Each path below is one point turned by a fixed rotation once a step. After each direction that follows a path, write how fast that rotation turns it, in degrees a step (0 if it stays still).
Each turn is a multiple of 5 degrees from 10 to 175, or 0.
Each row of a path follows its step; steps can be skipped.
Rotation 1:
step 1: .11 -.03 .12 .03 .13 -.05 -.31 -.22 .06 -.17 .02 -.15 .16 .16 .17 -.13
 -.19 -.08 .15 .12 -.24 -.20 .03 -.08 .07 .04 .06 .25 -.03 .09 .06 -.05
 .04 -.04 -.06 -.17 -.11 -.05 .04 -.27 -.24 .19 -.13 .19 -.18 .04 -.16
step 7: -.07 .07 .07 -.10 .30 -.04 -.24 -.14 -.14 -.17 .05 .09 -.10 .20 -.02
 -.24 -.04 -.13 -.08 -.08 -.06 -.20 .17 .19 .04 .08 -.22 .09 -.02 .03
 .17 -.10 .13 .10 -.40 -.06 .13 .01 .03 -.17 -.26 .16 .00 .04 -.12 .04
 -.04
step 10: .22 .26 .07 .07 -.08 -.18 -.13 -.02 .02 .06 -.11 -.15 .04 .14 .02 -.11
 -.11 -.04 -.14 -.08 -.02 -.01 .06 -.02 .01 .01 .04 .06 -.22 .24 -.12
 -.02 .21 .01 -.29 .02 .21 -.27 .11 -.10 -.28 .00 -.22 .23 .05 .19 .19
step 14: .18 -.09 .19 -.01 -.12 .14 .09 -.07 -.10 -.09 -.08 .06 -.02 .03 -.28 .14
 -.07 -.01 .06 -.02 .02 -.14 .24 -.15 -.05 .20 .14 .16 -.06 .21 .21 -.32
 .01 .10 .08 -.15 .01 .27 -.02 -.09 -.12 .12 -.27 .16 .21 .01 -.13
step 15: .29 -.03 -.01 -.18 -.23 .15 -.06 -.10 .19 .21 -.01 -.22 .27 .03 -.01 .09
 .17 .13 -.08 -.21 .11 -.12 .15 .01 -.08 .10 -.02 .13 .07 .16 .12 .16
 .09 -.03 .10 .17 -.09 .01 -.03 .10 -.03 -.06 .01 .30 -.25 .14 -.17
step 17: .07 -.05 .04 .06 .01 -.21 -.10 .05 .05 .10 .20 -.02 .03 .09 -.06 -.11
 .03 -.39 .00 .21 -.19 -.19 .21 -.09 -.05 .10 .19 .07 -.01 -.05 .16 .01
 -.11 .06 .09 .23 .00 .21 .01 -.20 -.09 .01 -.34 .10 .04 .24 -.22
step 22: .03 .06 -.11 .01 .10 -.02 -.24 -.10 .20 .13 -.08 .01 .03 -.18 .10 -.26
 -.23 -.29 -.50 -.09 -.05 .06 .22 -.09 .09 -.05 -.10 .18 .10 .13 .16 .06
 -.01 -.16 .01 -.06 -.02 -.11 .04 -.08 .03 -.18 .00 .01 .03 .11 .09
step 27: .10 -.26 .06 .09 -.23 .29 -.14 -.34 .03 .08 .04 -.08 .28 .02 .10 .00
 -.15 -.02 -.03 -.12 .02 -.20 .22 .07 .03 -.09 .14 .11 -.08 -.16 .13
 -.12 -.14 -.15 -.14 -.10 .07 .04 .02 .14 -.09 .04 -.16 -.23 -.05 .14
 -.18
Directions:
.00 .02 .04 -.15 .01 -.03 -.04 .00 .06 -.10 -.05 -.04 .03 -.03 .04 .01
 -.04 -.07 .03 .04 .04 -.04 .06 .02 .01 -.02 .07 -.01 -.02 -.10 -.02 .04
 -.07 -.06 -.08 .01 -.03 .01 -.02 .01 .03 -.04 -.01 .03 .00 .02 .05 | 70
-.03 .00 -.03 -.03 .03 -.01 -.04 -.01 .01 -.01 -.03 -.03 -.05 -.02 -.05
 -.03 -.04 .05 .02 -.09 -.03 .12 .04 .06 .08 -.11 .02 .00 -.02 .01 -.02
 -.06 .05 .00 -.02 .00 .09 .02 .08 .08 .00 -.06 -.05 -.02 .01 .04 .03 | 25
-.08 .04 -.05 -.07 -.09 -.02 -.02 -.06 .01 .05 .05 .04 .06 -.01 -.06 .00
 -.05 .06 .01 .08 .03 .00 .02 -.05 -.01 .02 .07 -.06 .01 .03 .01 .08 .04
 -.02 -.02 .02 .06 .04 .02 .02 -.07 .06 .05 -.06 .05 .03 .00 | 175
-.05 -.01 -.10 -.05 -.03 -.01 -.03 -.01 -.01 -.02 .05 -.05 -.05 -.12 .02
 -.08 .04 -.05 .03 -.01 .02 -.08 -.09 .11 .00 .05 -.04 -.03 .03 .03 -.02
 -.04 .01 .07 -.02 .04 .04 .02 -.02 .01 .06 .04 .00 .04 -.01 .03 -.01 | 80
.01 -.02 .06 -.04 .01 .01 -.03 -.03 -.02 .01 -.03 .05 -.08 .05 .05 -.05
 .01 .01 .05 -.02 .04 .02 -.05 -.08 .11 .10 -.06 -.01 -.04 .05 -.02 .02
 -.06 .00 .00 .11 .01 .07 -.04 .02 -.07 -.04 -.02 .01 .06 .01 .05 | 155
